In the data rows, 128 means zero.
Some points:
160|133|175|140|149|171|158|125|146|129|105|162|108|103|144|136|130|118|103|132|119|151|111|129|105|102|128|114|128|152|165|137|103|140|108|135|111|104|101| 77|102|126|177|150|123|120|177|135|144|103|108|154|177|174|124|112|112|119|103|117|152
 81|116|126|113|134| 94|137|155| 98|136|147|131|134|133|169|148|145|119|130|137|126|155|143| 90|134|134|119|142|112|170|149|165| 88|110| 70|113|155|196|134|128|105|130|138|117|130|107|133|124|140|129|108|113|125| 98| 72|117|154|110|136|116|113
137|122|131|118|157|138| 89|119|131|131|153|179|159|122|116|112|150|112|158| 90|143|128|175|110|130|159|134|161|140|101|120| 86|107|154|139|101|120|158|135|150|158|140|159|120|147|113| 86|156|163|134|132|171|157|144|124|130|108|116|117|131|128
171|118|116|119|146|108|117|156|149|123|127|101|165|158|125|137|104|138|127|129|113|162|163|137|154|172|134| 62| 96|108|130|118|117|107|118|132|149|106| 94|138|131|104|147| 86|146|148|168|108|153|129|115|126|163| 89|143|112|113|170|138|128|133
115|113|143|138|165|150|100|188|122|165|108|118|143| 94|121|154|168|131|133| 93|159|148| 94|153| 94|136| 93|126|143|124|106|119|140| 74|118|150| 98|162|115|128|145|133|115|118|119|107|117|147| 87|125|146|107|147| 95|171|142|103|112|111|143|141
145| 93|126|137|121|136| 91|106|155|122|164|112|168|104|136|163|111|111|137|102|116|112|110|103|140| 81|117|146|175|108|106|109|148|134|105|121|100| 97|101|145|106|160|146|124|102|155|113| 74|114|106|119|152|127| 91|121| 99|170| 95|120|123|146
157|135|128|108|127|165|168|132|128|161|143|143|146|170|172|101|172|155|129| 83|140|120|126|118|163|110| 98|114|138|113|110|139|114| 93|138|121|162| 96|136|134|142|114|152|170|144|148|148|149|122|157|121|108|117|121|110|149|171|135|179|190|158
153|171| 93|129|155|152| 69|166|156|136|132|119| 98|170|110|109|167|121|136|135|102|133|145|177|127| 90|131|141|123|151|159|133| 78|125|120| 99| 95|119|143|148|133|108|111|112|115|141| 99| 79|127|113|122|127|108|125|142|141|139| 97|137|127|139
127|127|184|113|158| 99|153|150|122| 89|116|188| 70|141|114|104|139| 82|133|142|107| 96|148|130|151|118|142|103|126|128|105|123|185|143|101|172|117|142|114|133|112|134|119|153|156|131|119|108|134|124|123|132|100| 79|136|131|118|128|101|152|121
143|114|111|110|111|172|125|136|103|137|155|140|113|130| 95|137|131|107| 92| 95|145|101|131|160| 89|148|164|130|130|144|124|109|132|139|112|126|165|117|123|138|139|163|123|121| 65| 69|116|122|139|162|123|107|125| 95|122|128|133|147|132| 88|181
110|149|155|122|131|154|114|129| 96|116|121|145|148|150| 97|134|141|181|134|136| 75|134| 99|141|128|132|127|135|153|179|110|108|150| 97|160|101|110|125|143|129|138|197|120|109|134|148|113|128|170|147| 81|128|135|120|129| 83|141|113|136|122|112
135|141|130|160|123|119|152|107|156|175|104|111|122|141| 96|126|113|107|144|120|140|133|133| 93|141|166|113|105|155|145|150|140|125|174|159|136|154|135|152| 61|114|119|152|140| 97|108| 99|118|148|116| 95|129|130| 94|155|140|102| 85|150|171|106
123|110|138|134|127|164|123|135|147|135|126|105|115|111| 97| 91| 74|152|161|123|165| 91|126|146| 94| 87|143|130|138|139|104|143|149|116|116|108|174|162|175|148|115|103|135|122|152|108|168|120|136|142|116|144|115|137|118|105| 95|127|161|137|111
140| 84| 98|112|118|115|117|124|110| 98| 97|101| 77|128|115| 83|150|137|147|127|119|120|100|101|111|130| 84|117|103|148|139|101|148|151|159|187|145|156|110|154|127| 94|135|139|145|116|114|114|123|134| 95|149|142|148|131|128|179|104| 88|112|161
 84|151|121|127|127|122|140|154|155|156|154|112|113|126|114|111|156|108|104|136|128|153| 96|128|143|155| 96|149|122|128|103|125|179|116|148| 84|136|104|117|174| 77|113|170|125| 93|147|129|138|126|108|126|137|112|161| 99|128| 85|158|107|105|121
141|130|129|143|111|153|116| 89|155|114|120|179|126|156|126|120|114|112|136|145|174|127|141|109|103|156| 95|116| 90|134| 90|139|102|118|155|128|100|125|145|148|127|157|118|145|128|134|164|124| 73|115|107| 97|128|105|133|156|145|131|124| 74| 74
121|141|156|157|127|101|113|130|137|153|155|149|127|118| 92|170|123|149|132|168|115| 98| 80| 86| 99|102|146|101|147|105|131|132| 89|163|156|111|125|139|101|140|138| 89|142|117|175|127|138|150|138|161|144|122| 99|101|130|166|155|163|114|108|150
125|169|134|174|154|105|133|117|148| 89|165|107|142|119|134|123|146| 94|120|113|116|180|103|110|150|105|144|144|122|157|142| 83|126|139|128|153|189|142|173|115|137|146|100|113|152|142|162|123|103|127|121|131|125|137|145|136|117|159|139|116|148
154|134|122|121| 91|119|144|136|147|146|109|134|149|100|123|137|116|142|154|121| 80|117|134|158|140|137| 94|103|107| 89|164|108|116|104| 90|134|121|157|164| 79| 89|157|142|157|129|130| 90|115|118|170|149|132| 86|163|134|122|132|158|121| 95|124
166|129|145|104| 91|133|116|106|138|135|109|118|124|149|171|112|165|144|124|122| 94|121| 95| 88|135|113|128|155|134| 98|122|144|159|145|116| 88|128|170|121| 77|144| 98| 89|110|108|131|138| 90|122|159|162|127|157|127|122|128| 81|150|121|111|102
132|122|104|142|114|136|128|128|173|149|120|120|128|103|109|148|139|125|114|175|157| 89|142|161|178|166|153|178|125|162| 90|137|131|119|129|147|148|145| 80|101|120|136|109|113|162|144|128|133| 90|158|123|139|149|160| 97|107|146|136|131|158|132
123|105|109|140|126|118|177|129|146|127|148|147|163|132|125|151|124|155|112| 89|118| 93|158|145|124|123|147|160|115|148|165|159|158|100|187|147|133|160|126|137|106|121|130|118|143|147|130| 93|144| 92|152|124|149|133|121|166| 96|110|138| 96|158
113|134|133|155|146|123|127|155|124|111| 79|102|148|152|132|173|133|164|121|123|123|107|126| 84|122|154|144|140|134| 91|114|151|113|161| 88|151|130|104|149|166|130|133| 98|151|133|118| 91|129|114| 91|100|112|125|175| 82|123| 91|145|156|111|147
176|137| 78|154|122|144|169|134| 97|105|131|109|101| 95|135|118|121|160|126|140|134|153|155|149|154|121|136|145|149|122| 79|159|137|152|137| 99| 94|184|150|134|122|143|157|125|126| 88|146|158|133| 85|133|123|117|115|154|132|158|169|115|147|142
125|123|120|105| 91|145|134|118|140|117|148|118|112|122|177|126|103|123|107|156|158|123| 72|129|164|145|167|115|117|129|127|101|103|101|125|190| 98|127|153|151|173|125|153|123|137|122|123|122|170|131|126| 92|106|138|146|148|100| 99|104|139| 96
110|156|124|121|122|114|119|116|123|140|138|107|187|164|167|105|108|125|114|147|139|104|130|150|100|137|115|107|139|135|143|105|172|135| 95|132| 72|109|155| 91|131|116| 86|102|144| 83|151|165|125|113|100|179|139|127| 74|174|145|130|114|135|148
123|153|153| 94|106|163|149|140|130|131|147|122|111|104|125|130|128|128|106|161|116|149|146| 67| 57|132|125|133| 95|107|136|111|130|107|139|156|120|106|134|140|112|134|120| 94|134| 99|101| 98|129|122|192|148|135|128|139|138|166|158|197|179|100
121|122|149| 95|145| 82|117|124|122|100|138|111|100|105|120|140|145|151|153|154|173|111|134|143|134|139|168|110|118| 92|133| 91|123|134|139|118| 96|147|149|118|126|140|124|150| 55|175|174|125|138|123|115| 91|136|164|129|156|166|117|158|135|127
 74|129|140|147|155|138|177|104|132|164|138|107| 99|146|119|131| 98|137|147| 81|134|185|145|157|133|118|111|146|105| 94|118|145|121|152|136|143| 98|109|106|131|135|142| 72|106|129|137|136|119|151|169|134|116|113|154|104| 97|136|115| 91|122|140
110|126|141|118|121|170|120| 76| 92|136| 94|112|144|113|160|149|161|116|167|162|161|149|158|130|166|122|176| 85|132|125|156|161|136|129|145|138|128|129|139|172|125|121|114|113|122|139|132|145|111|123|136|175|100|105|157| 98|124|121|116|106|154
132|117|112|120|131|132| 91|129|138|123|125|100| 82| 82|158|148|112|108|101| 81|115|138|126|136|133|164|157| 99|128|149|149|133|143|153|152|114|105|109|135|132|125|143|112|180|175|166|134|187|137|132|151|108|134|102|103|138|150|111|160|111| 70
134|145|136|123|116|108|152|144| 91|109|128|123|164|112|112|110|134|150| 87|110|182| 86|107|121|124|142|113|129|135|142|155|144|107|165|100|101|142| 98|115|146|108|124| 99|130|146|157|134|109|150|139|161|136|125|129|188|128|159|131| 79|135| 89
136|133|112| 88|134| 95|131|126|178|102|101|136|130|152|136|117|120|114|100|137|151|138|111|121| 87|111|142|104|138| 90|158|163|137|103|172| 91|145|125|113| 99|145|155|125|143|148| 96|113|145|126| 93|133|113| 98|168|112| 63|122|100| 95|153|155
105|118|109|111|185|112| 90| 93|131|157|118|120|136|106|165| 96|129|146|116|166| 79|117|139|143|118|119|108|139|128|139| 76|132| 95|127|123|127|164| 93|107|139|133|181|128|147|118|106|128|112|145|140|134|134|119|132|165|166| 88|109|128|121|137
107| 90|122|139|158| 98|179|118|127|137| 76|147|124|140|134|114| 88|127|133|143|112|147|116|149|142|132|138|168|181|136|160| 79|100| 99|123|106|142|114|132|153|159| 99|120|133| 97|122|115|134| 91|118|146|148|130|104|137|118|155|169|140|119| 97
133|136|123|164|115|129|108|151| 87|139|118|109|172|166|140|132|128| 89|143|108| 87|121|159|126| 99|113|172|170|102|113|129|117|143|140|135|153|140|117| 87| 97|133|103|158|139|105|114|167|162|131|111|118| 98| 80|147|144|114|146|124|114|132| 82
132|100|100|157|135| 85|123|107|126|109|153|147|138|178|139|128|122|109|143|120|135|123|118|105|128|106|125|100|120|167|116|154|126|113|121|134| 75|124|125| 99| 97|106|127|125|100|126| 85|149|134|175|157|124|152|165|167| 90|103|172|165|134|136
138|168|105| 91|136|131|114|142| 79|111|125|145| 67|132|117|122| 72|127|165|157|140|117|132| 86|152|139|104|176|137|111|153|150|155|108|116|151|143| 86|138|101|133|116|151|127|127|171|127|166|110|124|147|118|153|101|133|119|109| 95|115| 98|175
153|128|171|142|100| 91|108|106| 93|109|137|113|118|127| 85|118|117|149|111|121|138|143|113|166|156| 90|128|117| 92|109|149|146|137|153|110|118|140|116| 90|151|147|162|159|103|130|111| 95|143| 88|133|129|136|144|128|116|182|121|105|152|143| 81
108|126|132|140|120|127|161|150|124| 94|160|139|153| 71|108|145|125|117|127|150|100|133|163|158|128|118| 94| 97|146|149| 78|144|124|137|145|124|139| 98|150|118|172| 61|117|135|108|126|119|116|112|132|151|116|142|149| 85|111|113| 80| 99|122|111
 75|100|115|124| 44|140|101| 99| 95|136|116|157|123|121|121|142|125|111|123|118|123|142|148|154|121|122| 95|138|128|118|135|107|105|121|113|108|144|136|118|129|137|105|101|145|147|170|125|115|142| 81| 97|123|127|121|130|129|100|175|145|182|152
There is one direction along which these points spread out most. Where along it does each point below lie, from 0 to 99? 50 is the average, and the first point above lies past it. One standard deviation of the points above along it is 16.
132|100|100|157|135| 85|123|107|126|109|153|147|138|178|139|128|122|109|143|120|135|123|118|105|128|106|125|100|120|167|116|154|126|113|121|134| 75|124|125| 99| 97|106|127|125|100|126| 85|149|134|175|157|124|152|165|167| 90|103|172|165|134|136 65
137|122|131|118|157|138| 89|119|131|131|153|179|159|122|116|112|150|112|158| 90|143|128|175|110|130|159|134|161|140|101|120| 86|107|154|139|101|120|158|135|150|158|140|159|120|147|113| 86|156|163|134|132|171|157|144|124|130|108|116|117|131|128 60
 81|116|126|113|134| 94|137|155| 98|136|147|131|134|133|169|148|145|119|130|137|126|155|143| 90|134|134|119|142|112|170|149|165| 88|110| 70|113|155|196|134|128|105|130|138|117|130|107|133|124|140|129|108|113|125| 98| 72|117|154|110|136|116|113 59
141|130|129|143|111|153|116| 89|155|114|120|179|126|156|126|120|114|112|136|145|174|127|141|109|103|156| 95|116| 90|134| 90|139|102|118|155|128|100|125|145|148|127|157|118|145|128|134|164|124| 73|115|107| 97|128|105|133|156|145|131|124| 74| 74 25
138|168|105| 91|136|131|114|142| 79|111|125|145| 67|132|117|122| 72|127|165|157|140|117|132| 86|152|139|104|176|137|111|153|150|155|108|116|151|143| 86|138|101|133|116|151|127|127|171|127|166|110|124|147|118|153|101|133|119|109| 95|115| 98|175 27
123|153|153| 94|106|163|149|140|130|131|147|122|111|104|125|130|128|128|106|161|116|149|146| 67| 57|132|125|133| 95|107|136|111|130|107|139|156|120|106|134|140|112|134|120| 94|134| 99|101| 98|129|122|192|148|135|128|139|138|166|158|197|179|100 42
127|127|184|113|158| 99|153|150|122| 89|116|188| 70|141|114|104|139| 82|133|142|107| 96|148|130|151|118|142|103|126|128|105|123|185|143|101|172|117|142|114|133|112|134|119|153|156|131|119|108|134|124|123|132|100| 79|136|131|118|128|101|152|121 22
123|110|138|134|127|164|123|135|147|135|126|105|115|111| 97| 91| 74|152|161|123|165| 91|126|146| 94| 87|143|130|138|139|104|143|149|116|116|108|174|162|175|148|115|103|135|122|152|108|168|120|136|142|116|144|115|137|118|105| 95|127|161|137|111 56
 75|100|115|124| 44|140|101| 99| 95|136|116|157|123|121|121|142|125|111|123|118|123|142|148|154|121|122| 95|138|128|118|135|107|105|121|113|108|144|136|118|129|137|105|101|145|147|170|125|115|142| 81| 97|123|127|121|130|129|100|175|145|182|152 62
166|129|145|104| 91|133|116|106|138|135|109|118|124|149|171|112|165|144|124|122| 94|121| 95| 88|135|113|128|155|134| 98|122|144|159|145|116| 88|128|170|121| 77|144| 98| 89|110|108|131|138| 90|122|159|162|127|157|127|122|128| 81|150|121|111|102 65
143|114|111|110|111|172|125|136|103|137|155|140|113|130| 95|137|131|107| 92| 95|145|101|131|160| 89|148|164|130|130|144|124|109|132|139|112|126|165|117|123|138|139|163|123|121| 65| 69|116|122|139|162|123|107|125| 95|122|128|133|147|132| 88|181 58
110|156|124|121|122|114|119|116|123|140|138|107|187|164|167|105|108|125|114|147|139|104|130|150|100|137|115|107|139|135|143|105|172|135| 95|132| 72|109|155| 91|131|116| 86|102|144| 83|151|165|125|113|100|179|139|127| 74|174|145|130|114|135|148 61
123|105|109|140|126|118|177|129|146|127|148|147|163|132|125|151|124|155|112| 89|118| 93|158|145|124|123|147|160|115|148|165|159|158|100|187|147|133|160|126|137|106|121|130|118|143|147|130| 93|144| 92|152|124|149|133|121|166| 96|110|138| 96|158 67
160|133|175|140|149|171|158|125|146|129|105|162|108|103|144|136|130|118|103|132|119|151|111|129|105|102|128|114|128|152|165|137|103|140|108|135|111|104|101| 77|102|126|177|150|123|120|177|135|144|103|108|154|177|174|124|112|112|119|103|117|152 54
 74|129|140|147|155|138|177|104|132|164|138|107| 99|146|119|131| 98|137|147| 81|134|185|145|157|133|118|111|146|105| 94|118|145|121|152|136|143| 98|109|106|131|135|142| 72|106|129|137|136|119|151|169|134|116|113|154|104| 97|136|115| 91|122|140 66
